(in the rows, 128 means zero)
Where one turn sends some rows of the set: a few examples, then the rows asked
sedem: [ 95 109  99 134 122 124 119 128 147 138 119 132  99]
mufu: [131 123 152 165 144 117 128 143 124 147 152 158 142]
tir: [120 118 158 131 116 114 144 148 120  91 113 140 103]
relud: [ 97 115 127 134 130 129 142 115 121 103 108 143  87]
gani: [159 105 133 120 142 162 136 146 128  95 128 135 116]
Napot: [135 132  74 115 140 133 142 144 110 136 124 115 133]
gak: [135 121 139 131 154 105 132 134 146 139  84 160 120]
rakuv: [133 136 144 127 156  95 126 140 135 131  84 155 135]
Gal: [114 174 156 122 101 134 150 145 118 127 143 113 126]
Tirom: [118 120 134 166 153 127 128 122 126 155 150 160 132]
dugi: [157 176 142 149 137 111 108 108 120 142 122 111 122]
tador: [118 143 145 131  99 154 163 131 138 141 142 122  95]
Gub: [150 146 113 144 136 107 112  94 120 125  97 104 120]
pago: [114 139 138 162 155 116 120 129 113 146 150 155 151]
pegep: [146 132 122  83 143 159 149 113 118 110 119 131 114]
doro: [122 133 128 130 163 103 124 123 137 137  82 157 127]
tidi: [ 94 145 138 127 132 110 130 127 101  88 108 135 117]
romi: [ 90 148 112 125 125  99 103 144 121 118 120 119 138]
tuvuk: [135 143 140 116 117 126 135 145 144 181 115 104 138]
safu: [142 142 130 112 151 147 121 145 103  81 128 125 146]
Temus: [123 113 138 129 104 104 122 171 146 123 126 127 119]
Buze: [111 121 167 121 141 149 120  89 115 130 145 131 141]
zovud: [113 151 136 136 145 165 117 108 114 119 154 119 158]
tadof: [ 92 171 126 126 115 150 149 111 119 138 138 116 110]
geki: [121 156 130 114 126 124 127 134 135 179 113 101 145]
dunu: [143 132 165 136 126 160 129 140 126 116 159 121 153]
fofe: [129 138 124 139 113 133 146 148 169 145 136 155 101]
Mot: [145 146 127  79 145 150 143 118 109 103 119 127 128]
bel: [152 117  87 117 130 134 152 158 122 138 125 118 124]
kam: [129 124 104 119 161 168 124 114 115  97 123 133 120]
bivol: [156 156 129 155 139 127 115  93 133 153 120 118 100]
Teg: [170 141 136 143 123  98 116 121 124 118 101 103 126]
moki: [124 141 125 118 125 134 133 127 146 187 112 105 130]
tupab: [121 123 180 119 134 141 121 105 115 124 148 130 148]
zugi: [168 122 123 148 125 114 124 105 136 131  99 109 104]
bebak: [ 95 173  98 133 134 127 127 120 145 141 131 148 120]
nafor: [175 152 153 154 126 117 120 118 137 147 123 116 106]
gipo: [149 136  93 113 132 122 144 164 108 129 125 112 143]
rataz: [157 133 137  81 137 151 149 128 117 105 121 129 121]
sep: [130 114 138 142 136 181 133 109 137 131 154 128 128]
Kub: [123 109 176 123 132 150 127  99 126 131 148 135 133]
fur: [123 177 138 129 116 107 131 163 143 125 137 144 139]

gani -> dunu
Kub -> rataz
Gal -> tidi
Now find these:
moki -> gak
romi -> bebak
Gub -> bivol
Tirom -> bel

Where one turn sends some rows of the set: a few examples, then the rows asked
ragul: [151 115 117 128  98 106 137 130 135 124 102 157  89 114 119]
gama: [131 137 113 115 123 164 116 122 147 156 140 125 166 146 115]
Neba: [119  90 140 100 114 118 175 103 134 131 142 123 111 109 132]
daro: [132 140 104 158 141 129 139 117 123 139  97 112 144 110 140]
zave: [106 137 138 142 162 151 137 154 124 119 111 160 110 149  98]
magaf: [142 101 110 127  90 119 131 132 128 131 110 161  87 112 120]
geda: [146 129 127 146 133 138 144 135 115 145  97 116 153 106 154]
dev: [112  88 125 102 108 128 173 108 123 139 142 122 103 102 135]
talo: [126 128 123  89  95 133 124 146 157 116 163 151 107 128 126]
losi: [106 143 122 149 166 147 126 157 126 126 111 145 104 142  98]
Bikib: [128 146 116 118 136 150 122 119 149 134 143 113 166 152 135]
befi: [129 109 122  98  86 138 125 145 151 125 164 146 101 128 127]
veni: [111 130 142 159 156 145 131 146 114 146  95 145 113 140  98]
Big: [111 137 163 140 149 141 161 165 138 115 131 111 108 116 136]
vum: [ 97 112 112  99 131 133 136  90 137 145 127 147  98 141  91]
nani: [106 133 162 129 145 159 155 168 129 128 152 118 134 120 138]
nopa: [123 135 144 143 153 146 167 171 133 111 142 115 119 117 137]
fem: [117 102 130  98 118 128 185 103 131 129 140 125 112 101 138]
pudi: [ 94 102 117  93 127 128 130  95 129 142 129 157 103 133  96]
likol: [113 151 104 124 145 157 120 126 143 133 151 120 162 141 131]
Tesup: [100  95 108 100 119 137 136  96 126 150 138 147  99 142  97]
digab: [114 126 167 125 135 144 162 176 132 135 147 111 116 117 120]
bodin: [109 126 140 138 149 143 139 161 109 142 104 159 110 134  83]
neme: [134 111 128  89  96 139 126 138 158 115 160 159 111 129 126]
Mezal: [128 144 106 136 138 130 128 114 120 139  88 122 150 108 148]
zizen: [143 104 122 121  97 112 126 124 142 129 101 154  85 105 124]
Nuguf: [136 132 114 134 118 140 136 122 123 158  94 116 150  91 141]
vuzal: [116 146 119 120 140 162  98 135 138 151 136 127 154 152 123]

nopa -> likol
magaf -> dev
vuzal -> veni
Now find these:
Big -> Bikib
talo -> vum
gama -> bodin
pudi -> zizen

